In the rows, 128 means zero.
The rows of Y fall into 3 groups, and each row is roughly a mix of its group's hidden directions.
Y (135 x 14):
[[102 100 124 106 142 129 137  50 169 123 136 152 117  84]
 [ 59 130 112 132 135 121 140 105 119 126 197 118  84 121]
 [151  81  87 162 145 124 168 150  87  84 136 139 132 158]
 [102  93 128 183 111 157 133 135 140  86  96 140  72 110]
 [ 98 124 156 189 108 138  92 120 173 111 111 130  78 147]
 [132  80 136  81 127 146  92 122 137 121 146 180  85  91]
 [163 155 107 150 124 115  98 143 101 152  97  57 158 144]
 [186 122 112  88 151 155  93 136 175 128 112 117 111 173]
 [140 125 126 121 165 182 166 122 134 128 100 192 164 105]
 [131 146 137  70 110 113 135 123 152 191 110 171 151 159]
 [142  98  89 133 146  99 121  74 133 139  94 184 102 156]
 [148 149 166 143 154 135 128 133 130 115  78 198  84 134]
 [170  79 123 125  84 141 128 109 161 124 101 111  86 174]
 [161  90 140 189 171 145 145 146 105 130 138 113 121 180]
 [142 110 168 161 126 148 125 111 101 166  52 154 114 126]
 [158 169 119 139 141 152 100 134 117 156  85  81 160  79]
 [110 131 182  69 130 169 110 142 158 120 112 101  94 154]
 [136 127  72 133 135 155 138 105 162 114 130 203  97 121]
 [119 155 147 143  49 105 159 138 156 118 132 155 129  85]
 [ 90 157 146 123 167 140 158 150 110  78 133  71 141 101]
 [120 140 107 174 122 100 146 130 106  61 139  90 160 164]
 [ 88  90 117 101 153  86  94 144 178  82 129 146 118 127]
 [ 87 116  77 143 132 165  82 143 124 170  99  97 127 154]
 [117 102 182 142  82 159  96  80 140 103 124  92 142 138]
 [100 140 111 127 130 154 158 109 140 126  87 150  98  49]
 [139 106  90 137 205 147  91 130 157 130 132  94 158 121]
 [124 131 103 167 138 100 188 131 152 113 178 164  95 147]
 [148 161 129 143 157 107 154 136 121 127 182  77 117  71]
 [149 200  92 118 134 125 146 123 137 168 106 121 176 100]
 [142 107 189 135 135 135 142  62 126 175 147 128 160 135]
 [186 196 100 133 141 167 126 141 120 111  91 130 141 139]
 [112 184 126 160  88 121 162 141  87  97 106 149 149  92]
 [165 124 113 131  85  85 136 110  97 106  78 165 150  94]
 [175 153 165  97 122 118 124 138 117 153  96  72 173 144]
 [ 91 161 155 138 152 103 163 116 117  98 188 102 168 128]
 [ 88 132 143 151  87 106 173  93 123 132 112 125  80 177]
 [109  97 133 154  81  96 138 114 165 176 170 143 129  91]
 [115 167 165 167 157 168 173 139  99 111 136 105 146 168]
 [ 54 129 112 151 134 145 157 165  98 141 109  99 106  95]
 [113 141 178 152  82 104  88 126 133 142 108 190 141 108]
 [135 146 137 168  95 127  83 188  81 146 126 117 145  97]
 [ 59 139  84 111 117  99 107 137 141 128 147  98 134  76]
 [133 129 125 110 127 117 197  76 148 100 103 153 142 174]
 [ 91 103 136 156 101  53 130 169 117 138 152 139 127 157]
 [139 163 106 161 143 154 141  84  88 132 193 116 140 104]
 [156 137 129 102  92  53 146 152 135 130 131 138 161 173]
 [ 86 172 133 149 103 135 129 112 104 139 172  99 163  74]
 [149 128 151  80 155 138 112 142 115 137 154  46 118 107]
 [180  96 122 157 116 124  71 107  96 160 173 135 141 128]
 [138 159  85 132 187 144 114 137  83 155 106 137 176 133]
 [148  92 152 136 111 110 142  75 197 150 145 122 109 158]
 [102 154 171 113 112  90 125 132 102  65 154 155 153 100]
 [133 110 148 146  93  94 131 159 168 171  98 171  95 159]
 [107 152  77 184 124 131 115 140 117 112 107 109 124  62]
 [ 87 147 110  96 119 171  86 188 108 159 111 120 113 121]
 [ 88 143 144 167  97  75 144  74 119 131 160 152 134 148]
 [167 164 124 124 145 155 167  98 132 160 124 161  88 179]
 [176  70 102 122 160 129 145 163  86 122 138 165 140 109]
 [126  99 136 133  78  94 140 100 159 130 150 135  67 171]
 [154 153  97  93 137 136 152 146 172  83 179 158 102 127]
 [192 120 156  97 162 112 138 127 148 148 189 137 104 136]
 [107 112 124 101 122 131 144 118 206  97 176 161 131 150]
 [121  96  93  64 118 124 139 119 196 140 120 131  96 118]
 [119 154  74 118 135 155 109  78 123 116 166  85  86 133]
 [102 192 122  84 151  95 130 163 126 113 103 115  89 106]
 [116  68 149 132 185 132 142  87 145 136 131  86 112 158]
 [ 90 134  89 118 111 160 188 113 180 154 114 142 113 152]
 [119 116 136 115  43 129 121 150 148  95 115 126  76 140]
 [127 102  88 147 120  91 156 166 166  75 123 122 106  88]
 [173 124 108 169 122 109 139  98 199  90 127 121 150 116]
 [184 128  97 107 113 114  93 149 106 124  78 128 183 121]
 [106 135  89  95 182 113 113 115 133 166 120  93  74 148]
 [148 148 144 183 192 167 141 131 122 122 131 123 171  99]
 [102  86  70 139  99 110 134  88 167 124 132 176 143 129]
 [136 158 155 114  88 147 119 143 123  74  84 136 180  98]
 [140 126 104  98 110 124 135  69 168 182 128 168  96 144]
 [144 136  77  93 148 130 115 107 111 106 185 116 107  75]
 [102  91 130 117 149 126 120 128 114 122 194 136  75  77]
 [161 128 127 155 166 141 157 123  71 108 139  83 151 174]
 [101 189 150 104 110 140 168 165 166  96 161 131 136 137]
 [163 149 100 139 158 142 209 142 104 144 113 117 161 125]
 [142  99 118 165 130 169 135 152 141 116 189 122 155 184]
 [ 81 170 121 122 129 143 130 104 181 150 167 171  95 116]
 [150 106  74 173 150 173 102 121 114 169 128  91 113 133]
 [121 131 164  91 145 173 158 110 146 129 162  64 132 100]
 [107 105 110  85 131 146 184 135 115 156 117 195 135 108]
 [122 109 104 150 182 115 140 111 150 158 171 103  71 152]
 [ 99 107 194 138  86 148 142 143 163 105 108 142 169 108]
 [160 125 144  75 132 122 128 132  99 102  73 160 173 160]
 [135 162 129 106 208  99 116 107 129 137 152 150 164 155]
 [114 132 137 155 110 104 168 154 112  92 152 136 128  49]
 [ 98  95 140 110 128 156  96 158 129  67  89  90 150 109]
 [180  97 116 122 171 159  85 102 129 164 153 109 120 162]
 [176 123 159 146  74 130 167 103  92 140 153 145  88 124]
 [120 127 185  79  80 107 106 141 179 135 116 148 133 107]
 [170 136 170 170 121 150  92 128  69 154 151 116 145 108]
 [184 136 165 123 133  93 155 141 145 145 135 123 151 197]
 [ 81 147  87 172 154 121 171 139 101 165 132 116  90 122]
 [110 117 190 159 107 119 161  83 109 142 161 130 152  88]
 [108 102 188 112 188 136 120  86 145 129 156  99 148 131]
 [143  69 135 137 121 157 110 132  97  72  91 118 134 173]
 [ 99 166  84 118 119 101 160 102 112 116 179  78 116 144]
 [171  95  78 123 131  68  88 113 105 125 134 144 130 159]
 [131 118 143 202 109 104 156 156 148 127 105 122 101 179]
 [104 100 155  85 167 111 100 141 147  93 104 103 107  76]
 [146 102  70 135 137  95 138 140 122 181 158 151  80 147]
 [ 95 107 130 151 106  56 105 162 109  92 160 136 151 122]
 [138 136 123 117 105 126 152 138 118 219 119 171 153 111]
 [113 111 142  95 134 130 120 133  98  88 157 108 127  45]
 [150 141  91 101 139  55 128 114 100 103  81 147 115 138]
 [151  97 119  71  92 119 134 156 122 141  92 154 108  72]
 [ 61 128 145  97 120 123 109 141 109  77  90 116 119 169]
 [100 107 116 117 191 123 104 108 165 156 144 101 108 181]
 [167 166 119 120 182 137 142 126 112  74  85 126 161 146]
 [129  79 142 130 162 145 121 103  71  82 108  94 124 161]
 [ 73 133 168 104 156 109 122 101 134  95 120 100 136  68]
 [109 169 109 187 100 122  77 117 154 123  93  98 125 149]
 [170 105 167 133 126 104 108 167 101 101 123  76 134  83]
 [159 175 129 137  79 123 113 173 104 182 123 137 122 161]
 [ 59 117 159 149 160 127 116 116 133 142 180 169 140 149]
 [111 112 166 130  49 100 163 115 141 151 124 159 140 106]
 [172 128  91 142 121 134 105 130 137 158 120 199  78 129]
 [132 140 146 133  89 116 141  99 122 162  54 177 119 109]
 [ 93 140 121 128 149 160 111 149 140 200 127  95  86 158]
 [136 170 168 148 152 199 158 135 122 160 141 118 102 146]
 [ 67 126 144 122  81 103 143 116 126 192 114 156 140 145]
 [ 84 186 162 163 117 151 134 143  96 138 120 117 138  76]
 [161 124 114 115 208 121 143 131 164 138 165 116  88 138]
 [172 125 131 130 149 133 139 100 178 141 160 109  66 166]
 [ 83 173 110 101 156  82 145 119 151  97  99 162  98 133]
 [156 123 159 159 112 104 162 141 170 120 113 157 118 197]
 [102  97  82 125 124 166 144 105  89  61 128 111 108 130]
 [144 168  53 113 126 111 180 118 122 119 133 147 164 140]
 [ 78  93 111 116 111 131  96 112 140 101 157 176  77 111]
 [111 116 178 147 124 137 134 145 174 172 101 185 101 116]]
One row of each group comes first, with its name. Which group is each row after those in?
[119 105  97 149 112 108 154 157 156  53  96 109 113 106] : (19)
[126 172 196 120 184 117  93 139 117 119 135 135  95 139] : (59)
[150 131 126 210 140  87 125 158 130 124 156  92 104 138] : (104)

[163  89 124 136 188 135 123  78 150 129 121  98 135 175] : (19)
[177  91 106  78 158 146 103 112 108  96 172 144 117 115] : (104)
[165  83 130 108 145 137  92 152 160 139  93 164  73 123] : (59)
[171  81 102 100  93 162  83 147 120 155  96 130 131 151] : (19)
[133 148 156 133 170 148  80 116 160 145 148 175 156  82] : (104)
[142 147 165 119 142 160 163  97 164  79 154 110  86  97] : (104)
[182 118 118 119 143 130  91 110 141 169 131 178  73 145] : (59)
[122  79 159 127 159 129 129 165 156  58 127 123 147 160] : (59)
[121 122 159 202 142 177 113 127  90 127 129 138 138  85] : (59)
[126 200 136 157  61 144 121  99 135 142 120 143 134 149] : (19)
[ 51 103 151 130 147 115  81 151 149 116 129 103 135  95] : (59)
